Named moves, each a turn or a mirror, and the order they were made in; the first pair answered
Neto (before => after):
[  2  13 -18 -12  16  18  14  18 -32  11  32 -26 -10   7 -17 -16 -15  -2
  13  22  31  -8] => [ 10   8 -22 -12  14  18  13  19 -27   3  30 -30  -7  12 -19 -15 -11   6
  11  26  30   3]
[-13  17  13  -6  -2   1  18  15  16  -6   9 -16  -5  11  -1  -2   8  22
  18   6 -13  -5] => [-15  23  17  -6   0  -5  14  11  12  -3  13 -16 -11   6   4  -4   4  16
  22  -2 -13 -15]
[ -3  -4 -14   5  -6  -6  -3  -3   7 -19 -20  -3   2  23 -34  -5  32   2
 -22  16 -11  10] => [-23  14 -18   8   5 -15 -15 -11 -14  -9 -18   5 -14   7 -21  -9  11 -29
  -7  -5 -13 -37]
faso (before => after):
[ 10   4   3 -16   4  41   2   2   8   1   9  -3 -12 -12   8   4 -10   0
  -7 -15   7   4] => [  9   2   3 -19   2  40  -1   1   9   1   8  -5 -12 -12   9   0 -11  -6
  -5 -20   5   3]
[  4  -1  16   1   1   1 -10  -1   3  14   5  -4  -8  -9   8   8  -7  13
   5  -3   2   4] => [  4  -2  13   3   2  -2 -10  -3   4  13  10  -1  -8 -10   8   7  -9  18
   7  -1   4   5]
[  8   1 -11  26 -11  -1  -6 -18  -5   2   4   8   3   6   5   2  18  -8
 -25  -5 -25  -2] => [ 13  15  -3  19 -12   5  33   1   7   2   8  -5   3  18  -1  10  24   4
  -5  10  -3   5]
Maruk (before => after):
[ 26 -30  11   7 -13  12 -19  -1   5 -11  -4  -4  18  -3  -6  -8   3  39
 -20  -7 -17  56] => [  8 -25 -11  18 -16   2 -32 -16 -11 -11 -13   4  11   2 -13 -15  20  12
 -45 -18 -37  30]
[  3 -13  -7  -6 -11 -17  16  -5  21 -21   0   6 -17  -1   1  25  10 -10
 -18   1   6  -3] => [  4  -5  -6  -3 -11 -20  16 -12  14 -16   5  11 -17  -7   8  25   2 -13
 -17 -11   3 -11]
[  0  12  -1   1   0   2   3   0 -10   0  -3   5 -21  -6  11  -8   2 -13
  11 -10   3 -13] => [  8   6   6  -5  -1  10   8  10  -4  -1  -1   3 -15  -9   7  -3  -9   4
  23  -1  11   1]
[ -9  16   9  -7   1   8   7  28  31   2  -7 -35   0  17 -16   5 -21   8
  21  16  31   3] => [-29  19 -12  -3  -3  -3  -2  14  21  -6 -19 -37  -5  28 -28  -4   1 -12
  -3  19  11 -11]
Sune (before => after):
[ 26   2   4   9  -8  13 -32 -13   3   1 -11   4  22   5   0  -2  16  20
 -31  -1 -26   8] => [ 21  18   6  17  -7  16 -29 -21  -8  13  -1  13   7 -10  16   0   8   1
 -22 -19 -25 -14]
[ 15   4 -10   8 -12   1  22   6  26 -40 -29  14 -26  34  -7 -12  13  -6
  -5  24  -7  31] => [ 15   0  14 -10   5  -5 -25   5  12 -20 -20  33 -31 -11  24 -22 -37 -11
  22  -9   2  16]
[ -2 -11  -1  14  13  -9 -26 -13 -15   2   7  10   4  -9  -6 -11 -13 -17
   9   2   0 -21] => [ -4  -8 -18  19   2  -4   1 -10 -10  -6  -1  -3  13  19 -22  -6  14  -7
  -4  20  -1  -8]
[ 21 -24  -4   3   4  12  18   9  10 -22   8   3   5  34 -22  23 -14  23
  11  16   6  25] => [ 18 -10  11   5  11   6   1  -2 -10   3  22  20 -15   5   8  15 -46  -4
  33 -19   9  -7]
Pairs:
Each pair is 2 to 3 moves apart.
[ 13 -55 -18 -32 -13  -2 -33 -12   6 -13  -7   0  11 -30  -3   2  10  38
 -14   2  10  15] => [  0 -44 -39 -13 -20  -4 -21 -28  -8 -15 -15   1   3 -13 -13  -2  39  17
 -37   5  -1  -3]
Maruk Sune Sune
[  9   2   8   6   8  13  44  22  17   6   6  -4  14  33 -19  25   5   1
   0  33  10  31] => [ 23  -8  31  -9  22  11  11  25  17  21  14  12  16  -5   4  21 -39  10
  22   9  19  34]
Sune Neto
[-29  29   1  -2   5 -10 -27 -21 -16   1 -10   9   8  -9   6   8   1 -17
  10 -17 -10 -36] => [ 14   8  24 -13   1   6   0   8  14  -6   0   1  33  -7   3  26  -8  33
  26  10  13  18]
Maruk Neto
[-15   7   6  -2   4   5  13   2 -26  19   8  -1  12  11   2   7   6  -2
  23  -6  -6 -15] => [ -3 -10   9 -10   2   9   6   8 -10  11   6  -3  24  13  -1   6   3  20
  19   3  -4  10]
Sune Sune Neto
[ 14 -20   1  -1   7   9   7   0  21   6 -13 -27   5   4   9  -5 -21  13
  -2   3  15  14] => [ 12 -11  -5   7   1  11  27  -1  19   1 -17 -27   1  15   4  -4  -8   6
  -8   8  15   7]
Sune Sune
[ 34 -22   6   4   1   6 -14  -3   3  -7   4  15  12  -2   6   8  -8  10
 -12  -2  -6  34] => [ 20  -4  -3  16  -1  -4 -19 -19 -19   2   6  25  -5 -10  13   3  -8 -21
 -18 -20 -15  -6]
Maruk Sune
[ 20  24 -19  13 -10   1  44  -8 -14  22  -1   3 -18 -28  16   7   6 -11
   7   5   0 -18] => [ -6   9 -34   1  -7 -14 -13 -18 -14   0 -30   1 -15 -23  -7 -12  17 -22
 -21   7 -21 -23]
Sune Maruk Neto
[ 16   7  23   7 -26  -8 -28  18   5 -10  14  -5   1  -3   8  20 -21  32
   4   0  14  22] => [-15  25  -6  15 -28 -20 -27   6  -9 -22  -5 -14 -15  26 -17  15  12   1
 -17  12  -4  -8]
Maruk Neto Sune
[-14  -6  12 -13   9 -17 -58  -3  -1 -11  -8  15 -10 -31  -8 -20 -17 -16
 -10  -1 -26 -20] => [ -3  -9   4   9  -4 -13 -49 -15  -3  -8 -12  20  -4 -20 -12 -18   2 -10
 -35  -3 -36 -11]
Neto Maruk
[ -4  -9  -7 -22   1  -9  -2  22  17 -24 -11 -10   9   9 -12   0   4  16
   6  22   2   9] => [ 10  -8   9 -11   7  -9 -27   4   0  -7   5   9   2 -27  16   0 -25   6
   8 -16  -3   0]
faso Maruk Maruk
[ 26 -20  -8   7 -19  -1 -23  -8  10  -4  -9  18  14 -10   6   1   1  26
  -6  -6  -5  15] => [  9   4 -27  26 -23  -3  11 -18   1  -4 -10  10   1  14   2   5  24   4
 -17  -8 -11 -14]
Neto Sune
[ 18   3   2  -5 -15 -10  54  12  34  -6   4 -28  25  42  -6 -15  45  30
 -10  -3   1  43] => [  1  42  -5  16 -12 -16  66  -7   3  24  22 -16  -9  29  22 -20  35 -18
  -1 -37   3 -18]
Sune Sune Neto
[-12  18  -6  21   5  -3   9 -19 -20  18   8   5 -15  -4   4  -2   4 -24
  -7 -14 -13 -30] => [  9 -12  11 -17   2   7   3  19  18  -2  -9 -11  14   8 -17   3   4  28
   2  22   1  30]
faso Sune
